0: c(58, 52, 66, 51, 60, 62, 53, 67, 52, 59, 50, 54, 50, 67, 56, 57, 66, 56, 65, 54, 53, 61, 56, 52, 51, 57, 63, 66, 51, 53, 62)
1: c(57, 65, 60, 58, 56, 51, 56, 59, 55, 57, 50, 50, 67, 50, 56, 59, 61, 51, 54, 60, 66, 61, 57, 53, 54, 58, 64, 64, 50, 53, 57)
2: c(52, 64, 62, 59, 53, 55, 53, 67, 50, 57, 56, 54, 67, 61, 52, 52, 63, 56, 54, 64, 67, 67, 65, 59, 52, 67, 66, 63, 54, 53, 63)
3: c(53, 63, 60, 52, 54, 50, 57, 66, 57, 55, 64, 57, 60, 54, 50, 53, 52, 53, 66, 60, 65, 63, 63, 54, 50, 61, 65, 63, 51, 53, 61)
4: c(56, 60, 55, 58, 65, 54, 67, 54, 60, 57, 60, 61, 53, 65, 67, 65, 62, 67, 63, 55, 51, 51, 67, 64, 61, 50, 60, 53, 65, 65, 53)
5: c(52, 57, 64, 62, 67, 54, 65, 54, 61, 56, 60, 66, 63, 61, 65, 64, 65, 66, 67, 61, 53, 59, 63, 62, 65, 52, 50, 55, 63, 65, 61)
6: c(54, 50, 52, 59, 61, 53, 66, 56, 51, 62, 55, 57, 63, 58, 55, 58, 51, 65, 66, 65, 53, 55, 61, 62, 66, 65, 51, 57, 66, 62, 55)
7: c(58, 65, 59, 53, 51, 58, 56, 60, 54, 62, 54, 50, 57, 57, 63, 63, 62, 54, 53, 52, 56, 67, 56, 51, 51, 61, 65, 66, 52, 53, 67)
8: c(60, 51, 50, 63, 62, 51, 63, 58, 64, 67, 66, 63, 65, 65, 63, 62, 67, 65, 62, 65, 52, 61, 63, 63, 66, 52, 51, 57, 65, 67, 66)
9: c(60, 63, 52, 52, 67, 61, 60, 60, 57, 67, 51, 63, 55, 61, 64, 60, 58, 59, 65, 57, 63, 53, 67, 62, 65, 52, 52, 58, 66, 66, 52)
10: c(64, 67, 56, 58, 52, 59, 55, 52, 51, 55, 53, 59, 62, 51, 59, 51, 50, 56, 56, 53, 51, 62, 54, 51, 52, 65, 66, 59, 51, 55, 63)
11: c(50, 50, 59, 60, 57, 65, 64, 56, 50, 64, 63, 64, 56, 66, 66, 59, 65, 63, 62, 65, 62, 52, 65, 65, 66, 56, 52, 51, 65, 59, 52)
12: c(65, 51, 50, 57, 57, 64, 61, 53, 64, 63, 53, 62, 56, 56, 54, 67, 62, 64, 64, 63, 56, 54, 52, 66, 65, 61, 56, 66, 67, 65, 56)
13: c(60, 65, 65, 52, 66, 54, 62, 52, 64, 58, 56, 65, 56, 67, 62, 59, 67, 64, 50, 64, 61, 51, 54, 66, 63, 50, 53, 51, 65, 66, 51)
14: c(66, 64, 65, 62, 52, 61, 53, 66, 51, 51, 57, 54, 67, 58, 58, 55, 60, 51, 57, 50, 65, 59, 67, 55, 54, 66, 65, 61, 53, 52, 55)
15: c(51, 55, 56, 66, 55, 59, 63, 52, 64, 61, 55, 62, 52, 66, 62, 51, 54, 67, 54, 67, 54, 57, 67, 67, 63, 51, 52, 53, 66, 65, 51)
16: c(57, 60, 65, 52, 67, 57, 64, 52, 65, 51, 67, 62, 50, 56, 50, 65, 65, 67, 63, 59, 67, 51, 55, 54, 61, 51, 52, 52, 66, 64, 53)

c(51, 66, 55, 62, 51, 59, 55, 55, 59, 53, 50, 57, 66, 67, 54, 53, 50, 52, 55, 63, 53, 65, 57, 52, 61, 57, 57, 64, 55, 51, 64) 10 1 2
c(58, 50, 59, 60, 65, 65, 67, 52, 56, 55, 60, 61, 52, 53, 67, 64, 65, 64, 67, 59, 55, 60, 51, 65, 65, 52, 54, 53, 67, 59, 53) 5 11 4
c(51, 58, 61, 55, 67, 53, 64, 63, 63, 66, 59, 67, 51, 58, 52, 63, 67, 65, 53, 64, 55, 65, 52, 65, 64, 64, 55, 55, 67, 65, 58) 13 5 12
c(57, 54, 53, 54, 62, 50, 61, 50, 61, 66, 67, 61, 54, 58, 59, 65, 60, 66, 57, 59, 60, 57, 67, 64, 66, 57, 64, 50, 65, 65, 50) 4 11 9
c(66, 65, 51, 50, 66, 51, 59, 64, 66, 56, 67, 50, 59, 60, 62, 60, 64, 51, 57, 51, 64, 65, 59, 57, 51, 67, 59, 58, 51, 57, 64) 7 3 1
c(50, 53, 58, 50, 61, 52, 67, 50, 65, 64, 54, 55, 55, 51, 53, 52, 57, 63, 52, 50, 60, 56, 51, 64, 65, 51, 53, 66, 63, 58, 55) 12 6 13
c(52, 54, 64, 66, 63, 56, 63, 51, 51, 65, 53, 66, 51, 54, 54, 64, 66, 67, 56, 60, 58, 57, 58, 65, 62, 59, 51, 50, 62, 66, 58) 5 11 6
c(54, 55, 52, 52, 54, 57, 62, 55, 62, 63, 67, 61, 59, 52, 67, 62, 64, 63, 65, 66, 52, 52, 67, 57, 63, 58, 52, 50, 67, 65, 64) 8 5 11
c(59, 54, 63, 64, 59, 54, 67, 54, 65, 55, 65, 64, 55, 57, 61, 67, 62, 66, 58, 65, 63, 50, 52, 59, 64, 64, 53, 52, 61, 66, 52) 16 5 13
c(62, 56, 67, 53, 53, 59, 51, 65, 50, 50, 66, 51, 65, 51, 60, 57, 53, 52, 51, 53, 65, 59, 57, 52, 53, 59, 67, 58, 54, 52, 65) 14 1 3
c(62, 62, 57, 61, 58, 61, 52, 61, 62, 54, 59, 52, 66, 57, 56, 50, 58, 54, 50, 55, 51, 63, 52, 52, 56, 65, 62, 66, 51, 52, 63) 10 7 1
c(52, 58, 64, 65, 60, 53, 64, 53, 66, 62, 56, 66, 51, 63, 65, 64, 57, 63, 57, 64, 65, 61, 58, 66, 66, 51, 52, 55, 65, 66, 54) 15 5 13
c(62, 60, 51, 62, 57, 59, 53, 63, 62, 51, 60, 51, 57, 53, 52, 53, 50, 53, 59, 55, 67, 66, 50, 56, 50, 67, 65, 63, 52, 50, 63) 3 10 1
c(62, 61, 58, 64, 66, 67, 66, 51, 65, 50, 64, 65, 63, 65, 63, 66, 65, 63, 63, 58, 51, 58, 64, 67, 67, 51, 55, 57, 61, 63, 64) 5 4 8
c(52, 51, 64, 54, 53, 50, 64, 50, 61, 65, 63, 65, 58, 54, 54, 63, 66, 64, 66, 64, 54, 50, 58, 61, 65, 55, 54, 51, 65, 64, 54) 5 11 16
c(67, 66, 55, 63, 55, 63, 50, 62, 67, 60, 50, 60, 64, 56, 55, 51, 53, 51, 54, 61, 50, 59, 52, 53, 51, 66, 62, 62, 53, 54, 60) 10 1 7
c(52, 59, 57, 65, 63, 63, 67, 60, 67, 61, 67, 66, 51, 66, 65, 64, 59, 62, 62, 65, 53, 54, 51, 56, 64, 65, 51, 54, 56, 66, 56) 5 11 4
